In the rows, 128 means zero.
Where one turn sends some rows of the set: a few examples, then the rows asked
reg: [107 143 107 100 125  98 121 134 120 122 102 135 117 148  93  98 126 105
  96 131 143 135  82 118 152 147 158 138 151 143 137 117 139 135 135 133
 130  94 120 112 166 136 118]
tok: [131 116  97 164 136 106 112 135 125 178 136 147 149 143 162 135 149 133
 148 133 118 122 128 154 143 146 148 129 133 120  94 151  93 156 125 151
 172 139 121 116 161 114 133]
zafu: [136 125 108 152 132 134 136 110 139 154 107 154 153  97 154 121 138 116
 158 144 141 108 145 118 113 139 135  94 130 132 101  89 101 139 128 190
 127 115 102  88 123  85 124]
Pasi: [108 110 101 162 122 122 103 109 124 122 123 143 150 133 139  97 148 131
 111 129 138 140 120 106 142 150 168 145 159 117 106 135 119 146 167 173
 160  91 121 140 153 120 156]
tesid: [110 137 141 119 134 122 145 130 135 160 115 144 172 145 147 115 138 133
 152 107 127 125 150 127  86 122 127 108 121 104  94 129  99 138 124 133
 134 163  95 149 135  74 153]
Zor: [152 127 132 141 118 124 145 118 152 141 152 119 128 103 173 139 154 141
 133 122 106 104 133 143 101 117 176 120 151 128  85 126 137 136 102 125
 141 138  96 100 137  97 118]
tano: [134 116 106 148 129 119 123 108 140 163 119 163 154  91 145 114 137 135
 159 147 143 116 149 125 109 143 138 100 136 131  87 101 102 140 129 191
 119 110 103 106 122  80 126]
vituf: [124 175  95 100 156 105 135 143 130 134 148 144 107 155 132  84 103 111
 107 118 141 156 121 130 140 129 108 126 137 134 111  76 148 170 141 176
 130  88  96 137 126 137 131]
daru: [118 162 122 122 136 101 145 140 132 103 124 146 110 164 115 108 135 109
  95 118 146 107 114 134 175 130 120 123 131 152 138 124 126 152 103 119
 137 118  93 108 163 140 164]
gamap: [128 142 133 120 126 115 138 146 131 175 114 142 174 134 150 122 134 151
 150 108 130 117 154 131  87 125 128 120 124 110  97 122 105 142 128 140
 138 164 110 153 134  72 164]
gesa: [148 193 113 102  94 123 137 143 130 120 103 149 129 136 173 105 129 148
 112 129 137  94 123 132 108 121 185 150 140 126 105 134 141 165 155 134
 136 140 101 120 123  99 136]
mer: [137 124  82 117 122  97 119 118 131 127 146 168 118 126 132 109 128 121
 135 158 141 139 105 142 123 109 119  89 124 126  94 124 114 199 170 181
 150 111 106 118 129 101 125]
Vuge: [132 128 105 173 141 107 137 135 121 181 128 147 141 151 158 136 149 127
 152 124 124 113 116 159 145 145 139 130 139 108  91 153  91 142 120 156
 174 128 118 121 163 111 128]
kibus: [105 152 118 106 124 118 141 153 126 110 127 116  86 154 107 108 119 126
  91 120 132 135 118 122 126 136 114 122 139 142 137  94 138 155 128 128
 130 119 101 153 158 147 174]
nura: [126 151 131  82 127 103 145 141 141 132 112 134 106 137 104 112 120 102
 120 117 136 131  88 151 142 109 134 116 147 159 109 124 145 123 131 127
 106  99 101  87 157 138  97]
sutif: [113 142 137 108 114 133 146 146  99 147 126  83 113 131 133 129 112 168
 126 127 134 144 111 131  76 115 131 133 157 109 101 101 116 154 162 146
 146 127 103 135 141  96 152]
keti: [141 127 134 131 104 124 140 128 140 145 147 117 128  96 175 135 143 156
 133 139 117 101 137 154 102 119 179 126 145 126  88 129 120 139  98 136
 135 141 103  97 133  95 121]
morev: [115 169 114 107 173 121 148 157 133 133 124 135 134 169 138  94 121 106
 113  91 134 145 148 116 126 132 120 143 140 143 111  92 140 137 129 138
 126  89  90 129 138 159 163]
dumu: [117 175 124  80 134 113 156 135 141 110 134 131 137 122 122  87  97 114
  89  99 154 117  98 142 139 117 162 130 144 145 120 116 153 156 148 151
 122 104 114 142 129 131  96]
suf: [119 152 125 102 152 104 167 127 129 118 146 115 146 125 116 105  90 108
 117  82 166 137 120 129 152 114 126  97 152 142 117  91 143 129 134 168
 124  84 114 126 136 126 116]

tok moves to gamap
zafu moves to Zor
kibus moves to vituf
Now these:
Pasi moves to sutif
nura moves to daru

